(in the rows, 100 means zero)
One turn sends every row of this set to another row. A few are shown first. Where does it send the rows asked after them?
sadi: 95	89	94	98	119	126	125	116	102	101	116	102	113	76	109
Riru: 76	100	88	102	111	123	123	98	104	91	97	82	109	107	120
duv: 94	111	69	128	98	113	92	69	89	103	86	105	92	95	91
bope: 78	100	100	98	111	116	82	91	122	102	116	109	100	66	74
ked: 97	103	99	92	126	100	130	98	79	95	115	87	109	82	96
teb: 103	112	69	130	104	109	97	72	95	100	90	111	99	102	80
rufoz: 87	93	107	90	111	112	109	120	108	89	120	93	101	74	108
Dofuf: 97	79	98	86	92	89	122	76	102	107	115	106	107	97	111
robev: 73	91	106	87	106	106	93	115	102	82	111	117	97	73	102
rig: 93	115	82	125	98	94	85	74	98	103	94	111	96	98	71
roka: 72	87	94	94	112	115	100	106	92	89	103	139	107	77	101
zazag: 102	78	89	92	80	107	125	77	100	97	97	110	103	95	114
saso: 112	114	63	125	102	106	104	75	96	104	103	93	99	106	92
Vutof: 88	117	80	118	99	91	84	78	111	111	109	88	101	87	75
pof: 50	100	100	94	116	93	97	93	110	93	107	108	115	102	95
rutu: 99	114	73	119	112	91	95	72	105	115	120	84	100	96	92
kop: 102	109	66	124	110	105	100	65	91	110	105	95	96	100	102
zudoz: 83	102	73	90	104	111	115	98	78	77	89	124	116	77	84
deg: 106	119	74	116	99	91	95	80	100	108	114	83	98	104	91
nozo: 71	100	83	112	112	133	125	97	108	94	82	103	121	101	99
geb: 82	98	82	102	97	137	84	91	109	93	93	121	99	69	84
pizal: 88	98	102	94	124	108	92	86	109	117	136	95	99	78	98
Zuta: 94	120	86	116	96	84	82	80	100	107	108	94	96	99	78
mup: 87	116	77	123	91	103	82	75	101	103	87	101	96	87	74
Saf: 94	94	72	100	102	144	98	86	88	103	97	115	97	81	113
vor: 96	101	78	92	114	114	131	97	67	95	98	107	118	83	100
Pusub: 78	103	89	87	109	96	104	100	97	66	100	113	108	72	72
salil: 89	80	103	96	85	100	117	82	123	100	95	117	111	82	76
fef: 85	86	86	101	121	128	120	108	92	100	107	130	117	77	105
mev: 54	98	89	107	115	115	109	94	111	96	89	120	125	98	83
pozuv: 97	79	92	98	77	115	121	81	113	90	85	117	106	86	92
zas: 87	104	105	88	121	89	114	99	96	76	116	91	103	73	81
rumo: 64	102	100	92	114	98	105	96	106	90	113	85	106	108	118
mibe: 89	81	108	91	94	84	116	78	116	109	114	111	112	88	88
nuv: 97	94	85	95	118	125	102	83	87	118	123	99	98	87	123

roka moves to -> rufoz
Riru moves to -> mev
And these:
zazag moves to -> salil
nuv moves to -> geb
rutu moves to -> duv
zas moves to -> vor
rig moves to -> deg

One turn sends every row of this set to another row. A few are shown first. Where does it send the rows asked after them?
fogu: 84	110	123	120	78	97	101	118	90	105	108	108	115	92	87
kegid: 92	75	122	116	94	116	92	109	87	112	120	91	118	83	75
Fiso: 99	88	98	91	74	98	87	106	105	109	95	102	98	110	89
kosek: 90	94	81	92	124	107	84	104	104	99	112	84	94	75	131
dad: 95	104	96	103	98	130	125	107	95	103	132	105	117	84	120
nonez: 84	113	108	115	124	108	97	106	94	81	115	82	95	72	129
neno: 90	65	100	119	110	115	107	103	105	116	132	85	108	86	90
suti: 98	100	98	95	92	136	124	105	93	85	130	94	111	88	114
gigo: 94	84	105	116	116	103	109	98	89	100	104	60	122	112	89
kezo: 101	79	111	103	105	106	84	98	90	120	94	82	121	109	83
nonov: 104	101	94	86	91	131	122	101	89	81	118	83	111	99	113
Vaziv: 93	65	108	117	109	124	104	99	110	97	124	80	104	98	88
Tupar: 88	106	100	110	129	109	90	102	105	93	112	89	91	79	134
vug: 91	84	97	118	115	93	111	102	85	120	112	66	126	100	91
pidur: 98	70	118	105	90	118	88	105	88	102	113	81	111	91	73
lefun: 96	104	102	94	65	93	90	105	120	104	105	95	91	96	107
vaso: 93	99	84	97	124	103	88	100	104	101	111	86	87	78	133
daf: 82	110	100	106	119	106	96	112	83	76	114	70	104	68	121
Kopiz: 87	111	102	107	113	102	100	110	82	77	116	70	95	67	121
bib: 88	115	109	107	61	86	100	115	102	105	113	91	102	80	103
kon: 87	111	120	118	89	97	94	110	100	112	97	114	115	107	96
kobiz: 82	110	105	110	128	112	91	108	97	79	113	82	103	74	128
Nos: 86	102	95	103	130	113	85	104	107	90	111	89	98	78	133
Fepav: 95	75	112	116	112	118	105	95	101	89	110	67	111	111	88
zopab: 93	105	102	97	59	89	96	111	109	104	112	92	94	84	103
fuv: 89	75	94	120	112	99	110	105	94	128	126	79	119	87	91
takem: 91	95	76	87	115	100	89	109	91	96	115	73	96	68	123
Dibi: 88	98	112	107	65	97	101	120	86	100	114	99	106	86	79
gele: 96	87	100	92	63	98	94	114	94	102	107	96	98	95	80
Tavav: 92	103	86	95	109	96	98	110	81	86	116	66	91	66	120
borar: 97	109	89	99	105	120	123	103	92	116	123	103	123	91	125
koz: 91	83	121	121	103	110	91	107	87	125	114	96	125	88	82
rol: 87	124	118	113	70	86	100	111	104	103	106	93	108	89	107
ran: 94	85	116	114	109	104	87	102	89	128	101	92	127	102	86
nusi: 106	106	85	83	98	120	120	98	86	94	108	81	117	107	118
kemi: 90	123	118	111	76	90	94	105	113	103	97	97	105	101	112
gumiz: 102	71	111	98	95	113	84	100	90	106	101	78	113	104	77
Lusi: 95	96	78	90	113	97	92	104	92	98	113	74	87	72	126
banut: 95	100	108	104	87	99	87	104	108	114	90	111	107	116	96
Fefe: 103	110	83	90	106	114	121	99	87	112	111	91	124	102	124
lop: 95	112	110	102	74	94	89	102	121	103	97	97	97	104	112
Gapif: 87	103	85	94	113	99	95	112	81	84	116	66	102	65	118

ran moves to -> koz
Fiso moves to -> banut
lop moves to -> kemi
And these:
Vaziv moves to -> Fepav
Tavav moves to -> Lusi
nonov moves to -> nusi
takem moves to -> kosek

